128 stands for zero in the data rows.
Some points:
115 & 099 & 092 & 100 & 143 & 125 & 148 & 166 & 151 & 108 & 153 & 161 & 110 & 142 & 113 & 138 & 097 & 110 & 117 & 138 & 151 & 126 & 144 & 094 & 083 & 153 & 158 & 089 & 160 & 144 & 102 & 101 \\
099 & 118 & 102 & 088 & 140 & 084 & 112 & 105 & 077 & 090 & 090 & 156 & 091 & 127 & 216 & 097 & 081 & 087 & 092 & 155 & 094 & 154 & 153 & 091 & 082 & 082 & 173 & 085 & 207 & 087 & 084 & 188 \\
169 & 112 & 121 & 180 & 127 & 182 & 125 & 098 & 170 & 137 & 088 & 155 & 182 & 184 & 121 & 188 & 154 & 113 & 121 & 096 & 115 & 102 & 158 & 175 & 103 & 120 & 147 & 176 & 117 & 153 & 181 & 167 \\
190 & 152 & 145 & 145 & 106 & 153 & 138 & 131 & 175 & 186 & 184 & 166 & 122 & 163 & 101 & 120 & 181 & 130 & 179 & 128 & 126 & 175 & 149 & 121 & 123 & 145 & 124 & 169 & 163 & 163 & 159 & 089 \\
123 & 084 & 148 & 128 & 101 & 180 & 113 & 100 & 106 & 113 & 090 & 089 & 179 & 125 & 107 & 117 & 104 & 116 & 125 & 075 & 108 & 107 & 123 & 096 & 155 & 084 & 138 & 157 & 133 & 107 & 103 & 152 \\
089 & 124 & 110 & 165 & 106 & 201 & 097 & 112 & 176 & 100 & 156 & 111 & 095 & 102 & 124 & 108 & 151 & 132 & 094 & 134 & 176 & 098 & 089 & 103 & 163 & 149 & 095 & 111 & 087 & 164 & 101 & 091 \\
110 & 153 & 101 & 137 & 093 & 094 & 117 & 099 & 079 & 102 & 088 & 096 & 157 & 145 & 099 & 107 & 086 & 154 & 078 & 129 & 175 & 135 & 079 & 110 & 162 & 132 & 084 & 145 & 111 & 082 & 140 & 087 \\
123 & 155 & 125 & 167 & 094 & 122 & 151 & 114 & 162 & 172 & 182 & 112 & 093 & 126 & 108 & 111 & 152 & 122 & 167 & 136 & 122 & 097 & 130 & 093 & 087 & 120 & 090 & 129 & 124 & 119 & 140 & 118 \\
101 & 154 & 151 & 093 & 123 & 113 & 125 & 109 & 118 & 104 & 114 & 149 & 109 & 157 & 146 & 188 & 161 & 166 & 159 & 161 & 116 & 094 & 121 & 162 & 117 & 172 & 144 & 127 & 093 & 104 & 150 & 091 \\
112 & 110 & 096 & 161 & 085 & 179 & 101 & 187 & 182 & 169 & 172 & 073 & 116 & 103 & 092 & 103 & 116 & 096 & 080 & 150 & 198 & 117 & 079 & 102 & 149 & 166 & 082 & 139 & 093 & 139 & 092 & 098 \\
103 & 149 & 152 & 083 & 194 & 097 & 102 & 118 & 098 & 096 & 149 & 140 & 100 & 088 & 192 & 104 & 111 & 162 & 115 & 142 & 121 & 135 & 148 & 115 & 155 & 084 & 156 & 103 & 102 & 152 & 085 & 154 \\
154 & 179 & 117 & 146 & 154 & 168 & 139 & 098 & 116 & 097 & 101 & 074 & 102 & 084 & 175 & 105 & 134 & 151 & 124 & 083 & 110 & 117 & 162 & 098 & 172 & 083 & 164 & 089 & 182 & 119 & 098 & 169 \\
189 & 125 & 100 & 114 & 200 & 086 & 185 & 158 & 134 & 112 & 103 & 165 & 143 & 168 & 130 & 135 & 109 & 122 & 170 & 146 & 106 & 147 & 179 & 143 & 100 & 153 & 163 & 109 & 116 & 107 & 158 & 108 \\
132 & 153 & 173 & 164 & 100 & 106 & 130 & 199 & 155 & 171 & 183 & 141 & 183 & 119 & 103 & 138 & 088 & 158 & 162 & 160 & 122 & 099 & 096 & 188 & 183 & 167 & 144 & 108 & 109 & 146 & 160 & 105 \\
111 & 142 & 156 & 088 & 087 & 088 & 109 & 092 & 070 & 107 & 086 & 081 & 109 & 093 & 114 & 096 & 098 & 089 & 078 & 139 & 152 & 119 & 095 & 099 & 126 & 083 & 102 & 090 & 173 & 080 & 085 & 154 \\
112 & 141 & 203 & 077 & 112 & 094 & 122 & 093 & 088 & 112 & 174 & 143 & 095 & 088 & 169 & 098 & 162 & 096 & 122 & 142 & 109 & 158 & 126 & 099 & 092 & 094 & 125 & 163 & 176 & 089 & 107 & 158 \\
148 & 101 & 113 & 163 & 097 & 168 & 100 & 104 & 149 & 111 & 089 & 104 & 186 & 157 & 123 & 125 & 094 & 114 & 118 & 083 & 117 & 104 & 152 & 125 & 144 & 116 & 146 & 147 & 168 & 094 & 160 & 161 \\
103 & 099 & 170 & 085 & 092 & 082 & 110 & 093 & 079 & 094 & 102 & 103 & 105 & 080 & 111 & 092 & 074 & 149 & 119 & 102 & 101 & 211 & 083 & 108 & 170 & 076 & 163 & 082 & 093 & 091 & 094 & 103 \\
098 & 088 & 099 & 147 & 171 & 100 & 128 & 194 & 157 & 164 & 172 & 167 & 106 & 121 & 123 & 156 & 151 & 156 & 139 & 161 & 127 & 135 & 147 & 115 & 077 & 163 & 161 & 109 & 130 & 176 & 140 & 104 \\
173 & 096 & 128 & 126 & 140 & 168 & 178 & 139 & 132 & 158 & 108 & 080 & 198 & 110 & 126 & 182 & 159 & 102 & 185 & 084 & 122 & 119 & 161 & 199 & 126 & 163 & 142 & 185 & 135 & 136 & 167 & 161 \\
109 & 092 & 098 & 170 & 129 & 129 & 116 & 107 & 138 & 130 & 095 & 172 & 113 & 177 & 101 & 140 & 089 & 106 & 117 & 159 & 101 & 110 & 150 & 097 & 074 & 147 & 100 & 121 & 117 & 143 & 158 & 128 \\
127 & 117 & 181 & 138 & 110 & 095 & 122 & 124 & 143 & 139 & 165 & 168 & 208 & 168 & 102 & 134 & 095 & 128 & 165 & 134 & 112 & 120 & 131 & 195 & 168 & 166 & 122 & 173 & 099 & 096 & 158 & 102 \\
105 & 099 & 107 & 156 & 098 & 186 & 101 & 172 & 173 & 159 & 196 & 090 & 121 & 127 & 102 & 103 & 167 & 151 & 173 & 101 & 145 & 176 & 075 & 155 & 091 & 171 & 117 & 147 & 123 & 159 & 090 & 082 \\
189 & 178 & 099 & 114 & 191 & 089 & 183 & 155 & 086 & 129 & 098 & 179 & 114 & 174 & 128 & 161 & 140 & 142 & 168 & 139 & 101 & 177 & 185 & 102 & 089 & 134 & 176 & 122 & 172 & 135 & 152 & 156 \\
128 & 091 & 177 & 153 & 103 & 091 & 115 & 120 & 144 & 201 & 193 & 156 & 146 & 088 & 127 & 109 & 157 & 118 & 185 & 146 & 119 & 131 & 104 & 165 & 161 & 125 & 134 & 085 & 098 & 189 & 109 & 088 \\
098 & 091 & 095 & 155 & 091 & 120 & 113 & 116 & 164 & 189 & 175 & 079 & 101 & 095 & 104 & 094 & 139 & 087 & 115 & 148 & 172 & 116 & 077 & 097 & 102 & 131 & 083 & 163 & 099 & 190 & 094 & 124 \\
151 & 097 & 090 & 109 & 166 & 102 & 125 & 178 & 089 & 096 & 110 & 176 & 195 & 173 & 132 & 164 & 141 & 095 & 163 & 163 & 105 & 112 & 168 & 177 & 082 & 148 & 115 & 190 & 131 & 092 & 158 & 098 \\
094 & 149 & 147 & 094 & 169 & 088 & 096 & 121 & 130 & 106 & 113 & 150 & 097 & 098 & 188 & 105 & 149 & 140 & 112 & 158 & 114 & 128 & 098 & 109 & 134 & 117 & 141 & 160 & 095 & 121 & 093 & 164 \\
119 & 152 & 160 & 155 & 131 & 156 & 124 & 113 & 152 & 099 & 103 & 151 & 099 & 177 & 126 & 206 & 140 & 114 & 131 & 152 & 101 & 116 & 107 & 152 & 161 & 170 & 092 & 154 & 087 & 126 & 174 & 163 \\
086 & 096 & 090 & 086 & 116 & 102 & 109 & 125 & 076 & 100 & 097 & 136 & 099 & 150 & 121 & 109 & 094 & 167 & 099 & 097 & 110 & 171 & 121 & 090 & 145 & 090 & 147 & 080 & 167 & 095 & 087 & 143 \\
188 & 105 & 190 & 118 & 174 & 083 & 183 & 098 & 090 & 125 & 109 & 154 & 146 & 101 & 104 & 095 & 090 & 118 & 121 & 089 & 110 & 111 & 160 & 178 & 165 & 100 & 099 & 090 & 099 & 107 & 145 & 099 \\
156 & 142 & 133 & 103 & 116 & 093 & 170 & 097 & 086 & 113 & 087 & 185 & 174 & 173 & 104 & 164 & 144 & 098 & 082 & 153 & 162 & 152 & 143 & 161 & 092 & 161 & 100 & 178 & 121 & 079 & 155 & 141 \\
150 & 129 & 121 & 176 & 098 & 107 & 134 & 185 & 108 & 121 & 111 & 106 & 179 & 175 & 102 & 186 & 157 & 102 & 102 & 161 & 156 & 128 & 107 & 182 & 160 & 182 & 088 & 171 & 102 & 095 & 186 & 091 \\
210 & 139 & 182 & 130 & 182 & 176 & 171 & 104 & 147 & 173 & 096 & 096 & 173 & 099 & 126 & 099 & 159 & 103 & 166 & 096 & 119 & 103 & 172 & 135 & 142 & 087 & 167 & 155 & 157 & 159 & 147 & 167 \\
101 & 157 & 105 & 094 & 136 & 144 & 119 & 175 & 164 & 188 & 203 & 158 & 104 & 095 & 120 & 102 & 172 & 163 & 164 & 142 & 125 & 169 & 138 & 112 & 148 & 136 & 149 & 171 & 169 & 162 & 092 & 098 \\
190 & 100 & 179 & 162 & 113 & 167 & 190 & 099 & 154 & 139 & 103 & 083 & 181 & 107 & 170 & 160 & 155 & 092 & 168 & 084 & 106 & 103 & 152 & 163 & 098 & 080 & 151 & 146 & 164 & 120 & 166 & 161 \\
121 & 089 & 161 & 110 & 100 & 090 & 111 & 106 & 146 & 190 & 201 & 136 & 136 & 093 & 109 & 094 & 143 & 146 & 163 & 151 & 161 & 099 & 087 & 181 & 164 & 107 & 099 & 079 & 108 & 182 & 112 & 095 \\
114 & 194 & 089 & 109 & 135 & 098 & 152 & 130 & 100 & 115 & 094 & 164 & 109 & 170 & 142 & 139 & 093 & 173 & 099 & 134 & 107 & 159 & 172 & 106 & 146 & 117 & 167 & 095 & 184 & 101 & 141 & 130 \\
126 & 175 & 120 & 097 & 160 & 154 & 106 & 150 & 156 & 098 & 151 & 122 & 100 & 085 & 171 & 113 & 133 & 203 & 097 & 091 & 132 & 169 & 115 & 108 & 191 & 132 & 142 & 084 & 093 & 155 & 077 & 153 \\
098 & 114 & 087 & 111 & 088 & 105 & 109 & 111 & 128 & 087 & 092 & 089 & 093 & 095 & 114 & 095 & 076 & 106 & 088 & 122 & 213 & 104 & 121 & 084 & 076 & 079 & 108 & 073 & 101 & 107 & 093 & 123 \\
These points spread out most along one direction. Take the direction at right angles to it along which they spread out most. Then take the direction at right angles to both along which they spread out most. Go by this last direction. How far along it is each point below, from 0 to 99? 50 is the average, and the first point above lies past it. One standard deviation of the points above along it is 16.
117 & 158 & 086 & 156 & 149 & 119 & 151 & 191 & 104 & 112 & 130 & 164 & 168 & 175 & 106 & 187 & 151 & 122 & 150 & 126 & 117 & 129 & 155 & 182 & 087 & 189 & 128 & 120 & 116 & 129 & 182 & 127 \\ 58
103 & 157 & 107 & 171 & 091 & 174 & 112 & 164 & 187 & 174 & 169 & 089 & 109 & 139 & 100 & 105 & 141 & 093 & 085 & 108 & 190 & 101 & 092 & 113 & 159 & 162 & 105 & 122 & 147 & 169 & 130 & 090 \\ 41
105 & 155 & 178 & 101 & 137 & 109 & 102 & 120 & 166 & 178 & 165 & 119 & 097 & 089 & 173 & 128 & 191 & 161 & 195 & 163 & 107 & 098 & 093 & 145 & 148 & 096 & 096 & 130 & 097 & 178 & 145 & 157 \\ 67
097 & 150 & 166 & 090 & 180 & 114 & 113 & 112 & 127 & 091 & 113 & 112 & 093 & 129 & 198 & 114 & 117 & 140 & 088 & 141 & 110 & 176 & 146 & 155 & 165 & 088 & 193 & 084 & 122 & 131 & 083 & 173 \\ 63
111 & 148 & 119 & 105 & 093 & 138 & 103 & 107 & 140 & 129 & 175 & 149 & 133 & 162 & 100 & 112 & 150 & 153 & 104 & 082 & 107 & 176 & 148 & 113 & 136 & 165 & 142 & 155 & 138 & 119 & 150 & 119 \\ 55
101 & 109 & 149 & 141 & 164 & 169 & 101 & 194 & 164 & 108 & 194 & 089 & 097 & 083 & 173 & 108 & 139 & 169 & 154 & 124 & 165 & 103 & 106 & 152 & 169 & 105 & 120 & 103 & 093 & 170 & 093 & 153 \\ 60
100 & 087 & 098 & 105 & 085 & 094 & 100 & 103 & 082 & 167 & 089 & 095 & 113 & 089 & 097 & 119 & 118 & 097 & 098 & 193 & 159 & 102 & 073 & 110 & 094 & 149 & 093 & 151 & 120 & 078 & 107 & 089 \\ 30
169 & 144 & 101 & 166 & 179 & 097 & 179 & 114 & 089 & 104 & 093 & 152 & 126 & 171 & 119 & 159 & 144 & 101 & 148 & 137 & 103 & 106 & 158 & 102 & 065 & 113 & 103 & 129 & 144 & 154 & 123 & 095 \\ 55
118 & 089 & 144 & 094 & 093 & 170 & 102 & 092 & 095 & 102 & 091 & 084 & 123 & 083 & 135 & 103 & 096 & 110 & 095 & 097 & 118 & 112 & 114 & 104 & 115 & 068 & 111 & 164 & 129 & 105 & 130 & 174 \\ 23
169 & 149 & 112 & 123 & 109 & 180 & 110 & 116 & 127 & 109 & 092 & 083 & 125 & 088 & 133 & 120 & 089 & 189 & 097 & 086 & 140 & 117 & 159 & 089 & 174 & 093 & 139 & 120 & 156 & 095 & 140 & 163 \\ 35
101 & 169 & 119 & 193 & 115 & 174 & 096 & 113 & 161 & 095 & 109 & 107 & 095 & 125 & 126 & 109 & 151 & 106 & 092 & 144 & 105 & 105 & 070 & 092 & 149 & 154 & 097 & 093 & 087 & 146 & 102 & 145 \\ 37
095 & 094 & 088 & 153 & 136 & 179 & 125 & 148 & 107 & 119 & 099 & 165 & 130 & 177 & 107 & 172 & 098 & 154 & 102 & 117 & 105 & 108 & 144 & 113 & 084 & 161 & 086 & 132 & 103 & 142 & 165 & 084 \\ 44
182 & 135 & 105 & 093 & 184 & 097 & 210 & 116 & 086 & 095 & 091 & 162 & 109 & 174 & 131 & 167 & 106 & 116 & 150 & 102 & 119 & 150 & 169 & 127 & 080 & 154 & 170 & 132 & 174 & 106 & 137 & 152 \\ 62
